Each scene shows the same named points in several views, each turned, perhaps mirrored, and shifted as a whole.
A view may leave some points out. In some views, one point has been moved. Which views, in the order they come, and which point in each? Write no view if no view has one.

Scene 1 (5 views)
view 1:
  Q689 [  3.0   1.7  -8.0 -18.6  -6.8  -7.0  -6.5   1.4]
  Q879 [  6.3  -3.6   0.1 -26.8  -2.0  -3.9  -6.4   2.0]
  Q855 [ -3.8   4.1  -7.0 -17.2 -26.8 -15.4   5.0  -5.6]
  Q40 [ -3.5   2.7 -10.2 -18.5 -25.1 -18.0   7.3  -8.5]
  Q266 [ -3.6   3.3  -6.8 -18.7 -27.7 -16.4   2.9  -1.1]
  Q177 [  1.9   4.1  -8.2 -15.3  -8.2  -5.6  -8.1   3.1]
view 2:
  Q855 [ 15.3   7.1   1.9   4.8  12.4 -13.3  15.1  -2.8]
  Q266 [ 13.4   6.8   2.1   7.2  10.7 -13.3  12.6  -6.4]
  Q40 [ 17.5   5.7   3.0   3.9  12.9 -12.3  20.1  -4.3]
  Q559 [ 19.8  -2.6  -4.4 -12.1 -15.3  -3.9   3.5  -6.0]
  Q879 [ 13.1  -9.4  -7.8  -6.8 -10.2  -3.3   4.9  -7.0]
view 3:
  Q689 [-50.1  27.3  -6.6   7.2  20.7   9.7  68.3  -9.7]
  Q879 [-56.8  28.8   4.8   8.3  11.1  23.0  63.8 -16.3]
  Q266 [-53.3  28.5  -1.8   1.1  26.1  10.1  71.4   8.0]
  Q40 [-50.9  27.4  -7.5  -4.0  26.3  10.2  75.3   5.0]
  Q177 [-62.4  27.2  -0.8   3.2  12.9  11.8  58.7  -8.0]
  Q855 [-51.8  28.2  -4.5  -0.6  27.8   8.1  72.7   5.1]
view 4:
  Q40 [-11.8  13.6   6.4 -11.2  -6.4   2.4   4.0   8.7]
  Q855 [-13.7  10.4   8.6 -14.3  -6.3   2.9   2.0   8.5]
  Q559 [ -9.9   7.7  11.3  -2.9 -16.0   2.6 -20.5 -17.6]
  Q177 [ -9.0  -1.9   2.5 -10.2   0.0  -3.0 -13.3  -6.1]
  Q266 [-17.8   7.8   7.4 -14.1  -7.3   1.2   2.1   6.7]
  Q689 [ -9.1   0.8   1.7  -6.9  -2.2  -1.9 -12.7  -7.2]
view 5:
  Q266 [ -6.4  -7.4  -2.3  -1.9  -3.3 -16.8  23.2   2.3]
  Q689 [-10.6  -0.1   6.4  -9.6   7.6  -3.1  15.9  11.9]
  Q855 [ -6.1  -5.6  -5.5  -0.6  -1.7 -15.1  25.8   1.8]
  Q177 [-10.5   1.0   4.8 -13.1   6.8  -2.7  14.1   9.0]
  Q40 [ -6.5  -7.3  -4.9   0.8  -0.6 -13.8  30.8   3.7]
Views with a point moved: view 3
  out of place in view 3: Q689
